In the data rows, 128 means zero.
Here is a table of points, one per row:
[ 71  56  25  38  55  84  85  51  24  97  72  52  39  95  44  31 255  47
  72  87  53  62  33 105  57  64  50  94  82  98  40  71  64  88  99  64
  92  79  23  39  59 255  44 255  30  44  64  59  39  62  60  44  53]
[117  77  30 105 224 113 118  54  75  97  83  88 102  85  95 107 116  98
  95 111  89 106 119 127  79  76 103  87  82 124 120  85  67 116  50  80
 119  97 119  70 117 110 171 114  99 106  88 106  91  78 114 119  81]
[110 129 129 114 255 137 118  69 102 110 100  77  98  95 103 127 102 128
 112 146 131 110 119 126 104 118 128 137  88 108 144 103  98 121  92 130
 125 104 138  91  87 130 199 116 110  93 107 141 114 110 108  93 138]
[121 114 120 140 237 124 111  79 135 118 130  81  96 162  70 129 125 113
 149 145 121 102 111 124  92 112 133 121 124 172 159  91  77 148 112 145
 127 154  98 110 134 131 160 117 160  72 105 135 117 156 109 106 139]
[119 141 130 157 249 125 110 106 147 144 153  94 128 116 119 129 149 146
 106 147 101 132 152 132 128 110 128 139 118 106 142  86  57 115 119 125
 190 115 121 143 135 144 187 112 118 100 122 120 111  76 106 115 186]
[132 152 129 123 223 118 140 141 155  71 103 123 140 131  97 119 130 125
 140 114 131 148 104 150 171 141 135 140  96 157 143 113 114 138 110 153
 100 184 158 118 127  99 254 121 157  90 112 136 155 116 103 145 163]
[132 135 115 132  66 140 146 110  88 108 104 141 137 116 147 135 152 153
 126 119 126 105 112 123 134 136 157  91 127 112 156 162 231 206 181 129
 144 129 100 138 100 137 122 113  67 120 126  77 127 131 113 158 150]
[145  92 105 112  88 103  98  96 105 114 127 134 114 148  91  95 125 122
  89 126  96 117 115 123 124 139 105 110 114 113 109 123 140 255 137  96
 150 143 103  93 112 142 103 137 119  79 102  81 125 122 130 102  89]
[131  92 106 156 104 255 112 116  84 255 100 114  93 111 127  51 148  78
  95 153 120  71 191 253  84 116 118 103 107  90  93  82 107 109 115 112
 163 138  98  83  99 106 113 154 114 113 114  82  96 120 138 107 143]
[143 112  93 130 122 249 111 114 142 255 124  87  74 104  67  73 170  92
 117 130 135 130 224 255 121 136 114 101 115  67  82  92 123 119 110  89
 165 130 109  96 125 126  92 169 150  67 104 143 107 125 117 119 149]
[140  84 106 151 126 236  82 118 103 204 174  92  90 144 101 117 118 107
 101 133 135 100 255 168 111 134  84 136 120  71 125 115  72  92 139 108
 208  96 138 128 148 154 128 136 134 151 148 124 116  93 105 142  97]
[115  97 146 137  84 220  92 125 119 229 135 133  99  85 101 108 121  72
 126 150 134 101 255 221 144 143 111 131 123 139 118 107 164 143 130 103
 159  96 110 132 101 130  92 130 203 135 127 116 137 106 152 117 134]
[ 85 160 111  89 137  91 130 123 255 147 140 107 137 121  82 170  86 117
 158 108  96 171  82  82 107 149 140 144 146 145 138  86 119  92 141 148
  70 205 169 149 149  75 125 164 122 153 127 159 118 138 148  84 255]
[ 72 119  88 106 134  65  97  90 191 106  92  75 156 102 120 145 109  67
 172  72 115 105  73 127  91 118 137  78 110 160 121  98  50 118 123 189
  63 255 176 141 110 142 133 101  89 126 113 168 103  87 136 114 180]
[ 91 100 125 201  98 148 119 127 122 156 146  90  78 129 115  91 124 138
  93 118 174 107 172 185 172 107  95  96  83 111 130 159 149 139 115  69
 255 105 100 114  92 129 143 149 143  92 130 104  93 105  86  87 108]
[138  97 156 243 159 183 136 116 118 130  95 148 117 109 151 114 182 127
 103  90 199  53 116 165 138 127 128  96 147 129 123 106 122 127 151 107
 199 128  92  63 154 121 137 150 178 123  98 102 130 105 136 133  85]
[125  87 174 247 150 167 154 135 129 163 157 176  75 142 144 153 150 116
  91 120 171 108 173 137 190 118 144 130 162  95 184 137 164 182 164  78
 207 107 115 114 154 143 128 154 152 143 112 121 172 132 147 143 118]
[ 94  70 160 190 121 124 131 136  58 134 124 124 126 127 127 125 119 123
 121 130 250  84 105 141 206  82 115 117 123 150 177 165 141 121 134  73
 160 141 113  99 129 147 121  86  74 113 122 102 151  94  71 101 112]
[109 143 207 178 119 112 173 172 172 148 144 165  82 129 167  99  87 118
 127 117 255  96 130 130 255  82  96 101 148 158 205 169 156 146 170 102
 168 125 106 101 164 126 141 160 151 140 128 104 224 115 118  93 103]
[131 115 191 194 152 131 127 147 138 116 121 201 132 136 157 132 111 151
  62 136 235 114 165 156 255 115 147 156 179 121 180 110 152 127 139 103
 159 145 103 118 203 109 165 115  97 172 104 129 215 148 131 111 128]
[121 141 234 223 142 160 136 164 171 128 130 161 106 155 131  93 109 164
 119 152 193 154 150 124 255  96 120 135 213 115 185 138 141 160 158 123
 173 155 137 112 221 144 134 126 103 189 137 118 216 145 115 130 146]
[154 122 221 174 156  91 155 129 146 126 131 120 123 163 128 102 130 183
  94 112 195 110 148 129 204  95 171 163 187 123 255 122 116 141 136 148
 144 126 103 103 194 118 154  91 109 127 110 131 233 117  80 139 115]
[ 78 164 112 111  82 109 127 142 145 130 105 124 141 135 145  87 155  99
  97 139 113 148 132 102 106 144  97  95 129 122 115 105 134 136 251 146
 124 117 112 140 109 139 105 133 106 143 105 120 123 156 191 116 124]
[141 102 252 151 143 123 150 143 149 108 102 181  96 144 108 135 125 169
 120 116 140 117 128 113 206 138 174 151 255 109 202 127 113 121 131 122
  89 143 115  98 238 131 172 129 161 157 143 109 241 144 115 173 171]
[132 148 233 167 120 106 161 164 139 130 104 122 123 111 130 105 132 110
 115 144 134 137 135  94 206 107 176 154 255 123 136 150 114 115 146 122
 130  81 115 141 249 147 157 102 109 149 170 104 234 162 120 152 158]
[156 101 215  83 140 145 134  98 133  96 115  58  86 141 121 104  97 124
 110 134 121  94  74 134 123  71  98 145 199 110 170  68  99 104 112 103
 143  95 129  93 222 116  77 104 112 105 100 107 231 150  87 123 174]
[ 95 142 104  61 113 139  88  82 129 144 119  77  86  94  39 108 106 115
  88 241  88 101 127 114  75 138  77  92 112 108  81  79  92 108 116  75
  86 128  84 109  72 132 119 105  92  58 119 117  87  89  81  90 146]
[139  36  97  84 100 102  56  79  84 125  64 118  99  84  78  89 115  72
  90 255  85  69  98 124  44 114  90  81 102 104  54 102  92  94  69  92
  75 109  91  86  43 126 101 144  83  82 115  97  67  87 101 115  67]
[255 106  89  82  85 143  89  80  96 102  85 130 117  98 114 109 103  87
 118 119  86 120 104  60  57 101 100 255  83 122  77 101  96  96  79 119
  57 109 130 124  94 130 120 121 107  84 253 167 104  88 111 255  91]
[255 110 101 105 125  88 105 114 109 102 134  93 135 109 126 140  84 110
 146 139 114 105 137 115  94  90 120 255 104 107 134 138 113  99  70 148
  60  88 147 128 144 119 129 111 132 114 255 141  58 109  80 255 104]
[112 121 114 122  72 102 116 136 125  94 108 146 131 125 255 127 153 115
  94 100 131 131 140  71 114  98  89 132 137 152  99 128  95  90 149 115
  94 125 115 110 130 133  93  97  85 215 128 113 150 147 104 120 108]
[132 138 123 111  75 118  74 149 126  82 107 148 140 158 255  98  90 132
 117  89 120 195 131 105 155 138 117 114 117 137 141 138 147  84 128  89
  77 117  86 124 159 146  99 124 142 244 108 115 138 146 111 125 110]
[115 116 135 140 112  87 134 129 125 111 115 180 167 101 215 128 113 135
 123  81 130 126 107 104 159 128 124  74 123 116 141 115 136 117 138 104
 105 176 107 148 141 127 111 148 109 255 110  70 117 136 127 139 115]
[119 175 137 141 142 149 152 131 147 127 126 113 155 129 119 113 146 161
 107 101  99 172 125  87  60 255  95 116 113 127 116 129 117 164 197 130
 138 126 138 168 100 130 144 134 150 149 132 136  92 118 255 115 113]
[ 87 146 124 109 136 155 139 135 154 159 156 121 164 102  77 141 145 119
 169 129  80 194 115 100  74 252 137  99 152 131 117 125 113 156 183 147
 111 133 152 138  99 132 118 105 147 172 107 103 113 162 235  96 116]
[137 155 110  87 118 124 105  82 133 164 107  99 141  82 108  85 132 140
  91 162  35 125 120 137 115 236 128 104 133 120  95 104  88 123 152  86
 119 168  79 177  97  93  79 118 111 124 132  95 117 164 203 163 146]
[ 99 174 143  95 118 116 232 139 111 102  87 152 127 195 151 137 137 255
  92 109 127 118  95  99 127 114 210 125 135 133 123 149 156 143 130  97
 143 141 137 134 186 102 107 119 119 165 122 124 150 255 116 121 142]
[111 139 107 142 141 156 250 115  92 158 147  83 117 246 117 117 127 215
 145 127 127 151 122 132 126  98 255 123 132 106 130 100 129 155 141 143
 111 130 136 117 134 145 140 132 143 165 116 139 191 208 132  97  92]
[153 120 140 132 147 125 229 134 149 144 166 141 105 244 130 169 140 213
 127 152 120 117 115 123 138 127 226 135 161 103 148  92 101 143 170 130
 139 142 139 124 168 109 102 107 145 139 114 105 146 206 162 127 140]
[157 130 107 151 171 120 154 105 153 110 233 132 123 192 152 111 112 140
 122 115 127 129 163 154  91 122 200 156 111  86 133 115 145 109  82 103
 134  84 115 126  97 120 132 124 171 118 167 118 102 144 130 112 138]
[128 136 120 147 134 138 199 109 157 129 202 118 122 173 136 150 147 125
 106  91 153 153 123 125 103 155 194 166 122 118 144 100 116 114 112 132
 140 157 143 138 141 122 136 111 206 127 142 148 126 105 169 161  86]
[173 100  69 108 146 125 196 112 138 118 232 123 136 167 148 140 127 116
 151 110 111  90 179 138 104 156 159 144 117  70 118 115 116 114 109 128
 172  98 121 150  82 118 148 131 227 114 171 150 112 147 120 151 123]
[136 126 148 131 133 171 138 176 154 162 234 105 118 170 113 146  97 137
 155 104 125 107 215 154 194 121 192 150 106 113 115 133 134 151 134 156
 170  85 150 184 127 108 139 121 210 136 173 163 112 160 173 164 113]
[147 157 146 143 156 162 148 109 162 178 226 138 133 164 170 149 119 125
 141 154 126 161 205 173 172 157 146 141 164 107 124 142 143 131 129 133
 129 142 156 138 145 114 167 104 213 163 169 137 152 172 157 128 156]
[134 236 108  85 126  95  75 155 163  93 167 193 255 111 156 211 117 147
 245 136 113 225 109 107 107 183 105 157 107 170 112 144 127 114 126 227
 119 183 189 222 123 129 163 132  95 139 153 173 112 126 161 125 191]
[ 99 252 120  94 133 103 129 179 188 113 130 157 246 136 161 223 135 179
 187 119  84 255  89 100 110 153 138 140 130 159 112 136 118 127 144 204
  56 160 144 255 102 136 126 124  83 136 145 178 116 147 146 144 152]
[152 215 118  73 129  90 140 135 166 117 142 140 200 105 161 243 139  87
 208 114 119 178 116 102 130 140 122 150 131 196 148  70 128 109 120 234
 119 170 255 174  95  83 141 159 146 125 154 223 112 122 156 196 149]
[161 189 136 156  96  98 109 255  83 104 116 249 158 109 115 150 144 173
 133 129 154 187 124 134 142 189  93 140 130 161 132 248 174 141 141 177
 125 114 125 164 104 148 124 143 144 146 129 103 121 102 158 119 150]
[156 148  63  94 126  87  85  89 128  93 144  74 207 142  96 229 104 141
 255 116  88 165  78 103  47 113 115  86  84 196 105 134 131 108  99 243
  77 152 255 174 113 145 140  84 116 103  95 255  92 119 141 122 150]
[139 185 131 131 139  61 112 111 153  94 133 113 199  63 139 255 106 108
 255 134  76 165  68  82 102 123 133 138 115 179  98 124 118  86 139 255
 101 147 255 142 107  95 131 108 154 119 126 255 109  94 109 134 128]
[112 107 116 103  64 119 130 243 105 140  99 224 155 122 148 134 123 115
 147 128 162 140  83 129 148 148 106 112 121 149  78 197 189 123 130 134
  78  57 108 142 134 104 123 144 111 140 122  86 100 158 128 116 110]
[ 89  80  82  93  79  82 128 182  92 123 108 169 101  99 113 104 155 112
  72 114 131 116 107 103  99 102  84 124 100 106 119 255 230 138  84  96
 133  71  99 100 102 132  72 161 116  89 127 112  64 112 123 135  96]
[ 76 122 120 107  63  98 132 185 117  76 112 173 111 132 139  97 123 143
 110 124 102 127  91 108 105 111 107 116  76 145 130 255 239 153 110  78
 134 118 103 115 118 124  67  87 139 103 127 148 121 115 101 143 104]
[101  88 148  92 117 122  83 191  66  57  65 133 108  88 122  99 123 102
 107 123 150  92  91 111 109 122  72 112 100 127  69 233 255 144  93 117
 145  76 113 124 101 115  88 148  87  98  91  98  65 135 102  86  72]
[ 89 144  74  70  57  91  60 120  84  63  67 131 184  63  93 161 117 118
 152 122 103 124  84  74  63  88  81  86  65 255  82 129  91  97 104 167
  60 125 142 122  52  90 123  96  89 105  97 155  73  73  94  89 128]
There is one direction along which these points spread out most. Take the direction at right angles to it along which they spread out most. Then take the direction at right angles to both along which they spread out most. Go by this last direction. How many in every 100 of the points above lie lower along it than each point below? Round to a whole number. More than half of the points above lie lower than the first one.
[132 138 123 111  75 118  74 149 126  82 107 148 140 158 255  98  90 132
 117  89 120 195 131 105 155 138 117 114 117 137 141 138 147  84 128  89
  77 117  86 124 159 146  99 124 142 244 108 115 138 146 111 125 110] 89
[ 99 174 143  95 118 116 232 139 111 102  87 152 127 195 151 137 137 255
  92 109 127 118  95  99 127 114 210 125 135 133 123 149 156 143 130  97
 143 141 137 134 186 102 107 119 119 165 122 124 150 255 116 121 142] 76
[ 71  56  25  38  55  84  85  51  24  97  72  52  39  95  44  31 255  47
  72  87  53  62  33 105  57  64  50  94  82  98  40  71  64  88  99  64
  92  79  23  39  59 255  44 255  30  44  64  59  39  62  60  44  53] 75
[ 91 100 125 201  98 148 119 127 122 156 146  90  78 129 115  91 124 138
  93 118 174 107 172 185 172 107  95  96  83 111 130 159 149 139 115  69
 255 105 100 114  92 129 143 149 143  92 130 104  93 105  86  87 108] 51
[ 76 122 120 107  63  98 132 185 117  76 112 173 111 132 139  97 123 143
 110 124 102 127  91 108 105 111 107 116  76 145 130 255 239 153 110  78
 134 118 103 115 118 124  67  87 139 103 127 148 121 115 101 143 104] 95
[121 114 120 140 237 124 111  79 135 118 130  81  96 162  70 129 125 113
 149 145 121 102 111 124  92 112 133 121 124 172 159  91  77 148 112 145
 127 154  98 110 134 131 160 117 160  72 105 135 117 156 109 106 139] 11
[112 107 116 103  64 119 130 243 105 140  99 224 155 122 148 134 123 115
 147 128 162 140  83 129 148 148 106 112 121 149  78 197 189 123 130 134
  78  57 108 142 134 104 123 144 111 140 122  86 100 158 128 116 110] 96
[132 135 115 132  66 140 146 110  88 108 104 141 137 116 147 135 152 153
 126 119 126 105 112 123 134 136 157  91 127 112 156 162 231 206 181 129
 144 129 100 138 100 137 122 113  67 120 126  77 127 131 113 158 150] 84
[112 121 114 122  72 102 116 136 125  94 108 146 131 125 255 127 153 115
  94 100 131 131 140  71 114  98  89 132 137 152  99 128  95  90 149 115
  94 125 115 110 130 133  93  97  85 215 128 113 150 147 104 120 108] 87
[134 236 108  85 126  95  75 155 163  93 167 193 255 111 156 211 117 147
 245 136 113 225 109 107 107 183 105 157 107 170 112 144 127 114 126 227
 119 183 189 222 123 129 163 132  95 139 153 173 112 126 161 125 191] 62
[138  97 156 243 159 183 136 116 118 130  95 148 117 109 151 114 182 127
 103  90 199  53 116 165 138 127 128  96 147 129 123 106 122 127 151 107
 199 128  92  63 154 121 137 150 178 123  98 102 130 105 136 133  85] 53
[255 106  89  82  85 143  89  80  96 102  85 130 117  98 114 109 103  87
 118 119  86 120 104  60  57 101 100 255  83 122  77 101  96  96  79 119
  57 109 130 124  94 130 120 121 107  84 253 167 104  88 111 255  91] 40
[132 152 129 123 223 118 140 141 155  71 103 123 140 131  97 119 130 125
 140 114 131 148 104 150 171 141 135 140  96 157 143 113 114 138 110 153
 100 184 158 118 127  99 254 121 157  90 112 136 155 116 103 145 163] 31
[128 136 120 147 134 138 199 109 157 129 202 118 122 173 136 150 147 125
 106  91 153 153 123 125 103 155 194 166 122 118 144 100 116 114 112 132
 140 157 143 138 141 122 136 111 206 127 142 148 126 105 169 161  86] 16
[ 94  70 160 190 121 124 131 136  58 134 124 124 126 127 127 125 119 123
 121 130 250  84 105 141 206  82 115 117 123 150 177 165 141 121 134  73
 160 141 113  99 129 147 121  86  74 113 122 102 151  94  71 101 112] 78
